One turn moves each row of this set onto another row. After a few examples, where does it send each row asked below?
D: 1.190,-0.614,2.405,-0.062,1.218,0.986,-0.016,-0.657,0.857,-0.498,-1.644,-1.498,-0.687,2.706,0.476,1.068,-3.498,-1.329,0.827,1.401,-1.663
N: 0.214,1.518,1.130,-0.143,0.651,-1.549,2.286,1.740,1.037,2.888,1.710,1.467,-0.665,-1.222,0.966,0.902,-1.013,-0.510,0.180,-2.012,-3.314
E: 0.294,-2.606,-0.849,-1.400,-0.651,-1.214,-0.806,-3.326,0.022,0.570,2.487,-1.472,0.242,-0.737,1.069,0.918,2.692,-2.303,-1.747,-0.876,-0.795
R: -0.296,-1.462,1.800,-1.579,-0.072,1.593,-2.616,-1.532,2.549,2.705,0.528,-1.487,1.286,-2.351,0.416,2.493,2.205,0.890,0.041,1.722,0.518
Y: 0.846,1.079,0.925,1.427,0.096,2.828,0.834,-0.590,-1.638,2.408,-1.296,-0.643,0.914,-3.237,-2.555,-1.204,0.498,2.560,1.222,0.915,0.557
C: 0.383,1.026,1.431,-0.068,0.560,-1.450,2.504,1.782,1.450,3.097,1.842,1.592,-0.368,-1.560,1.364,0.962,-0.472,-0.706,0.961,-2.160,-2.587
L: 1.083,1.501,0.267,1.600,-0.651,3.190,0.231,-0.610,-1.917,2.264,-1.460,-0.691,1.007,-2.792,-2.325,-1.083,0.534,2.379,0.568,0.943,0.297
F: 0.017,1.273,1.215,0.087,0.465,-1.030,2.006,2.198,1.284,2.555,0.978,1.640,-0.766,-0.260,1.678,-0.121,-1.323,-0.712,0.660,-2.267,-3.117
P: 0.450,0.381,-0.220,-1.946,-0.815,1.662,-0.074,0.320,-0.015,-2.618,-0.533,-1.106,-0.702,4.191,-0.182,0.913,-0.926,0.500,-0.708,0.225,2.000
S: 0.413,0.558,0.369,-1.867,-0.726,1.769,-0.290,0.564,-0.410,-2.797,-0.288,-1.571,-0.799,3.934,-0.229,0.962,-0.734,1.430,0.180,-0.022,2.276
B: 1.119,-2.535,-0.262,-1.299,-0.742,-1.057,-0.998,-2.898,-0.035,1.174,2.286,-1.336,0.621,-1.407,0.890,1.208,2.647,-2.313,-2.311,-0.668,-0.320
V: 0.049,0.812,-0.709,-2.069,-0.420,2.077,-0.695,-0.565,-0.193,-2.421,-0.612,-1.557,-0.815,3.441,-0.631,0.632,-0.822,1.549,-1.125,0.486,2.046
M: 1.659,-1.402,1.345,-0.227,0.814,-1.714,-0.012,1.099,0.650,-0.019,-1.439,-0.845,-1.135,1.641,1.827,1.570,-1.083,0.846,2.796,0.287,-4.084
W: 1.368,1.463,0.194,2.621,-0.048,3.136,0.878,-0.488,-1.431,2.375,-1.398,-0.271,0.536,-2.321,-2.071,-0.656,0.139,2.446,1.142,0.659,0.550
Q: 0.855,0.599,-0.197,-2.403,-0.316,2.205,0.217,-0.076,-0.007,-2.627,-0.646,-1.519,-0.595,3.816,-0.300,0.708,-0.509,1.349,-0.956,0.525,2.329
A: 1.350,-2.667,-0.395,-1.187,-1.190,-0.990,-1.767,-3.364,-0.400,0.679,2.297,-1.253,0.303,-1.001,1.063,1.447,2.276,-1.744,-2.458,-1.141,-0.532
J: -0.081,1.185,1.607,-0.228,1.048,-1.173,2.217,1.605,1.407,2.298,0.957,2.215,-0.266,-0.640,1.594,0.502,-1.696,-0.668,-0.262,-2.496,-3.193
X: 0.226,-2.693,-0.132,-1.141,-0.283,-1.314,-0.687,-2.935,0.079,0.404,2.825,-1.206,0.459,-0.359,0.787,1.432,2.100,-2.450,-2.494,-0.210,-0.239
H: 0.513,1.426,-0.037,-0.941,0.381,1.317,-3.263,-3.021,0.669,3.482,-1.661,-0.741,3.083,-1.866,-0.648,1.842,0.436,1.912,-0.061,-0.299,-0.892
K: 1.603,1.638,0.162,1.921,-0.486,3.302,0.730,-0.467,-1.730,2.157,-1.509,-0.823,0.313,-2.500,-1.515,-0.960,0.117,2.914,1.568,0.130,-0.111

R moves to D
S moves to Y
N moves to E
Now find these:
C moves to X
P moves to L

One turn moves each row of this set onto another row. After a few examples, where does it send each row asked below?
gom: 0.692,2.350,1.082,-1.923,0.444,-1.633,0.629,3.551,0.165,-4.340,2.359,-1.489,4.902,1.151,0.569,0.452,-0.217,0.986
kedep: -2.036,1.838,1.297,-3.755,-0.807,-1.380,-1.626,0.756,-3.095,-0.874,2.645,-3.342,5.072,-1.640,1.718,2.227,-2.302,-0.696
Guki: 1.058,-1.571,1.917,-0.262,-1.249,0.427,-2.637,1.049,2.241,-1.487,1.794,-3.945,3.623,0.407,-0.348,1.769,-1.859,-2.403
poze: 2.409,-1.997,1.474,-2.927,0.105,-0.738,-2.686,1.932,0.382,-0.067,3.818,-3.608,3.210,-1.755,0.448,2.784,-1.778,-1.474
nuf: 1.007,1.852,0.330,-2.206,3.631,-2.915,-4.277,0.479,-1.181,1.648,-0.227,-2.486,4.280,0.510,-0.014,-1.009,0.219,0.958
gul: 1.312,-1.245,0.723,-1.303,-0.733,-0.074,-1.668,0.575,-3.039,0.922,2.276,-3.626,5.389,3.143,-2.930,-2.539,-1.473,0.814
sudid: 2.246,2.435,-0.166,-3.742,-0.651,-0.914,-2.040,3.503,-0.190,0.858,4.686,-0.856,4.552,1.005,2.929,-0.877,-0.150,-0.754
lik: -1.021,1.422,0.542,-3.133,1.874,-2.897,-4.445,-0.042,-2.497,1.760,-0.507,-1.289,4.144,0.446,-1.261,-0.668,1.170,0.942
lupu: -0.052,-2.368,0.557,-1.739,-0.072,-1.098,2.009,-0.684,-2.709,1.831,2.113,-2.111,6.229,0.636,-1.596,-0.043,-1.689,-0.545
zugu: -0.737,-3.174,1.581,-0.157,-1.542,0.371,-1.434,2.155,-0.725,-0.262,0.759,-1.707,2.347,-0.500,-1.557,2.150,-0.967,-2.327
Tipe: 1.509,-3.201,2.072,-3.278,-0.721,-0.487,-3.192,3.920,-0.004,-0.724,2.582,-1.157,2.818,-1.093,-1.803,0.184,-1.655,-0.052
beder: -2.158,-0.065,-0.381,-1.371,-0.686,0.545,-1.272,1.790,-0.530,2.010,3.306,0.156,4.986,-0.234,3.550,0.139,-0.471,-2.778
vinoz: -1.475,2.125,1.412,-2.862,0.809,-2.942,-2.744,-0.774,-0.756,0.903,-2.000,-1.757,4.990,0.833,-1.271,-1.129,0.075,-0.086
Gofop: 0.641,1.251,0.659,-2.517,-1.479,-0.805,0.705,-1.207,-2.038,2.763,2.854,-4.987,4.142,1.393,-2.139,0.153,-0.244,0.312
Bik: -0.611,2.534,0.303,-0.591,-2.844,0.106,-1.229,3.578,-1.714,1.015,1.343,-0.506,3.207,3.283,1.135,-1.315,0.696,-1.660
nemig: -2.828,0.681,1.397,-3.510,-0.397,-0.912,0.429,2.849,-0.520,-2.311,1.853,-0.587,5.437,-2.039,0.268,0.094,-2.052,0.521
vofo: -0.519,0.505,0.170,-1.933,3.899,-3.028,-0.985,-0.043,0.299,0.909,-0.775,-0.385,5.550,-0.508,-0.025,-0.190,0.591,0.124
pud: -0.583,2.193,0.806,-3.013,1.749,-3.692,-1.031,-1.491,-0.637,0.577,-0.773,-1.410,5.375,0.218,-0.387,0.869,1.399,-0.649
liv: 0.147,0.956,0.036,-1.209,3.858,-2.655,-3.490,0.424,0.970,-0.209,0.211,-1.201,5.005,1.059,-0.198,-0.647,1.773,0.885
dut: -0.254,0.837,0.061,-2.324,-0.909,0.305,-2.382,2.410,1.695,-0.194,3.766,-0.281,6.314,1.155,2.812,-2.103,-1.371,-1.595
budoz: 0.727,-1.376,-0.753,-1.704,1.426,0.169,-1.031,1.185,-2.069,2.992,4.528,-2.940,3.838,0.341,-2.274,-1.103,0.242,2.435
mugom: -2.502,2.695,1.452,-0.435,-0.970,0.223,-3.721,1.632,-1.839,-1.332,1.310,-5.190,3.886,0.645,1.009,0.108,-2.255,-0.178
Panur: 3.541,-1.050,0.041,-0.926,2.017,-0.968,0.119,0.207,-1.144,0.957,4.015,-4.018,6.033,1.828,-0.240,-0.576,-1.458,0.645
vunar: 0.922,1.326,0.204,-2.630,-1.099,-0.601,-1.518,5.048,-2.556,2.056,2.369,1.045,3.306,1.338,1.632,-1.924,-0.321,-0.563
Lobu: -2.186,0.468,0.109,0.887,1.014,0.700,-3.134,3.923,-4.158,-1.297,1.477,-1.947,3.084,0.427,0.274,0.340,-0.749,0.785
Kadut: 1.193,2.471,0.410,-0.211,2.539,-1.125,-0.181,4.540,-2.447,-0.836,1.994,-2.463,2.505,-0.544,1.530,1.548,-0.441,1.184
boluv: 2.615,-0.662,2.096,-1.712,-1.548,-1.093,-0.694,2.790,-1.989,0.942,1.118,-3.154,0.980,-0.019,-0.873,2.950,-1.107,-1.780
lak: -0.254,-1.007,-0.160,-0.803,0.279,0.380,1.566,-0.205,1.656,0.511,3.440,-2.916,5.564,1.519,-2.165,-0.898,0.238,0.614
dupor: -0.226,2.331,0.319,-0.497,-1.820,-0.236,-0.735,1.464,-1.770,2.359,1.446,-2.010,3.967,1.601,3.612,0.631,-0.746,-3.409
zaro: 2.733,-0.382,2.417,-2.331,-2.563,-0.919,-2.676,3.289,0.083,-1.684,1.521,-3.022,2.071,1.630,-2.415,0.695,-0.827,-0.766

zaro moves to boluv
mugom moves to kedep
nuf moves to lik
Now find these:
lak moves to Panur
beder moves to dut

